Each row is where one point has got to under a steady rotation. How many steps took it there?
The counts run from 0 to 702.
[ 95 135 153 120 128 160 141 131 159 129 182 139 109 149  93 133 131  77
 115 106  82 112 117 198 122 161 122 120  91 125 151 101 173 132  92 136
  98 108 101 130 112 113 133  94 105 115] => 237
[166 140 110 159 145 149 124 133 161 104 176 106 140 116 168 123 152 130
 100  99 143 138 115  92 157 161 155  81 130 111  80 161 157 138 122 128
 183  77 119 121 120 117 120 146 168 144] => 145
[111  83 102 125 135 175 173 106 115 115 135 164 116 111 109 120 105  95
 128 108 119 177 123 154 133 166 125 114 127 115 103 115  95 157 116 129
 103 131 113 115 111  75 125  52 101  88] => 538
[101  72  58 133  66 154 139  99 153 106 150 124 144  99 124 157 111 130
  90 140 179 129 118 153 146 163 162  95 127 104 134 126 119 153 123 150
 132 120 144 103 102 109 156  94 129 100] => 34
[ 88 141 110 173 107 170 130 150 174  81 114  93 135  89 124 159 117  84
  94 141 123 143 100 174 132 173 154 134 116 103 159 103 142 119 104 125
 114 140 136 128 105  95 154  90 118 127] => 408
[145 134 111 153 174 155 169 146 142 112 150 117 118 161 149 118 134 111
 110 138 108 198 120 117 149 142 145 106 113  80  69 126  82 110 126 116
 135 123 110 149 142  74 150 100 122 120] => 691
[149 106 142 137 109 144 158 118 111 112 142 113 138  99 111  74 126 108
 111 166 125 151 114  89 145 196 118 104 128 159  46 134 116 184 168 127
 110 134 138 108 156 111 117 147 122 116] => 674
[144 156 109 170 148 160 137 116 126  97 152 145 115 138  91 121 132  79
 156  89 105 132 112 161 113 212 117 147 155 172 103 143 141 140 131 114
 130 134 105 112 119 111 111 124  98 144] => 147
[126 129 112 141 128 118 197 102 149 123 159  91 104 117 154 122 136 155
  94 147  89 143 111 106 150  98 109  77 105  78 110 151 144 119 124 175
 168 118 130 160 160 122 132 120 146 114] => 215
[ 93 137 114 129 105 163 133 136 141 112 176 142 122 104  78 154 110  80
  98 126 177 114  87 160 135 181 138 141 138 149 134 109 143 145  76 155
  87 141 103 109 107 164 146 124 116 122] => 533
[127 130 120 139  89 167 158  91 116 149 154 141 135 131  94 101 101 118
 127 141 152 166 125 125 136 208  99  88 127 139  91 120  98 165 162 127
  94 158 125 123 158 112 122 144 103 102] => 295
[117  94  84 120  98 122 196 107 111 137 177 152  84 146  79 123 103 116
 115 169 128 136 113 173 115 157  96 105 113 142 122 145  99 140 148 159
 116 166 112  97 142 133 162 113  99 111] => 213
[112 112  99 148  76 111 168 116 166 112 154  89  99 141 130 139 128 132
  96 188  79 118 123 182 140 146 123  86  84 114 158 142 145 120 148 148
 129 116 147 124 136 107 159 109 133 103] => 338
[142  72 118 117 129 138 149 143 151 114 120 133 130  57 144 103 121 117
 105 156 108 180  81 106 148 132 152 127 123  84  69 111 126 155 107 138
 106  94 141 118 127  98 139 101 151  94] => 584
[154 123 173  99 136 133 190 133 142 122 173 119 125 124 115 120 134 119
  86 150  86 120 111 109 167 165 117 127  98 116  41 130  96 128 106 134
 134 103 132 139 140 100 111 108 120  86] => 513
[124 149 139 151 133 137 170 153 151 138 187 149  99 153  78 148 108  74
 119 132 100 144 105 194  94 156 130 160 113 105 137 118 103 104  91 136
  91 164 109 138 139 147 158 137  98 117] => 184
[125 122  90 166 122 101 153 107 149 115 100 114 116  92 139 107 116 131
 146 146  82 168  76 122 131 114 130 104 136  64 123 147 190 172 140 145
 148 115 147 166 156 134 150 133 132 149] => 375
[106 147 137 135 167 146 173 108 146 131 204 150  90 143 110 114 138 109
 144  75 100 135 115 153 115 126 113 102 130  92 121 136 161 118  90 160
 127 109  74 142 127 123 108 107 128 118] => 315
[123 117 102 137 110 131 174 157 131 124 202 129  88 178  85 128 126 104
 115 172 131 147 133 171 104 162 145 125 104 132 124 148  86 123 139 130
 100 157 107  97 147 128 175 128  99 132] => 563
[ 96 125 151 177 131 140 158 140 161 113 119 111 124  79 154 151 129  67
  87 100 135 120  87 105 128 136 160 143  95  79 120  88 154 130  95 145
 172 132 132 153 118 123 147 121 117 144] => 281
[100 175 149 188  76 136 159  93 169  99 122  87 129  91 120 128  97 111
 128 141  91 114  95 147 117 165 106 111 130 131 155 140 169 128 143 150
 144 159 141 145 143 135 107 159 131 114] => 676
[109 121 101 167  71 110 137 109 141 135 141  95 109 120 133 124 144 112
 117 144 120 115  83 133 130 140 133  91 114 122 136 142 206 175 157 166
 147 125 150 138 149 165 177 169 128 162] => 499
[120 112  67 132 128 172 154 158 151  88 179 117 124 134 120 121 124 137
  93 155 165 183 141 151 135 156 157  83 133 124 129 157  90 123 131 154
 110 130  96  83 119 102 162 103 140 137] => 313
[199 125 112 134 151 146 157 152 122 137 144 130 121 114 132  84 143 118
  83 119 118 166  89 113 142 182  82 113 129 151  51 153 119 143 156 121
 141 128 128 110 152 139 153 149 132 145] => 596
[114 167 135 165 121 147 158  70 167 139 182 151 126 119 103 126  93 132
 185 107  94 142 118 143 111 149 150 106 146  78 132 171 155 128 117 138
 140 125 108 170 153 150 105 145 124 129] => 475
[158  71 120 110 112  89 182 133 136 152 173 151  98  83 127 102 144  93
  96 120 103 114  68 137 105 124 116 151 106 126  85 124 124 140 124 148
 125 105 136  96 114 159 157 127 140  95] => 209
[127 131  93 177 139 107 123 123 158 100 138 112 105 114 149 111 132 101
 158 148  96 178  84 115 126 122 182 120 143  51 107 144 166 153 121 139
 124 106 138 174 145 116 159 138 134 155] => 25
[147 128 127 153 146 165 138 143 128  68 163 114 122 123 124  92 132 108
 128 128  85 152 136 133 131 209 138 117 133 166  70 166 138 153 141 113
 141 106 104  97 118  86  99 118 133 148] => 271
[108 143 102 149 129 127 140  75 131 128 177 151  88 166  95 118 130  98
 188 112  84 138 104 149 120 154 127 101 143 103 105 140 163 184 121 144
 103 110 115 170 137 112 118 119 109 122] => 196
[118 122 125 140 138 144 132  79 122 101 147 123 114 114 129 124 134 105
 145 102 115 128 108  77 167 154 140 101 138 114  57 143 176 197 104 144
 159  96 126 166 137 112 101 109 113 149] => 323
[100 111 145 153 146 115 194 150 126 124 195 136  76 138 106 118 134  67
 120 104 106 140 103 132  83 118 137 148 100 108  99 103 115 111  93 166
 119 143  79 133 130 127 138 115 110 124] => 612
[ 94 143 137 138  82 115 187  91 159 137 157 119 102 137  86 170  84 124
 134 168  81  99 113 156 126 156 137 133 112  87 145 149 135 122 102 148
 141 147 150 163 138 146 139 122  89 104] => 6
[165  80 101 159 121 109 189 143 150 126 110 129 112  89 161 142 139  98
  71 114 110 143  77 138 119 142 105 150  95 117  99 118 107 108 135 133
 186 129 154 120 116 113 173 105 123 106] => 210
[140  77 115 150 114 135 157 143 135 122 141 123 131  92 187 113 159 105
  68 100 151 136 103 119 134 145 123  91  91 131  99  96 142 136 169 142
 179  96 133  96 117 104 157 125 140 120] => 667
[104 112 169 119 131 173 150 145 137 118 116 134 136  91 106 142 121  69
  85 132 104 114 106 121 169 170 137 144  85 114 100 116 169 150  77 120
 126 113 135 143 116 121 138  85  92 137] => 282
[121 161 116 182 119 168 121  91 143 100 115 116 143  82 151 141 123  94
 106  79 158 143  92  85 149 174 134 124 150 116  85 104 156 162 110 146
 163 128 124 157 122 114 110 131 113 128] => 199
[164 169 125 174 122 126 151 130 171 159 177 100 134 111 160 113 137 122
  89 110 139 148  79 132 111 138  95  89 115 106 117 125 141  97 150 144
 165 137 138 137 156 150 154 192 146 143] => 470
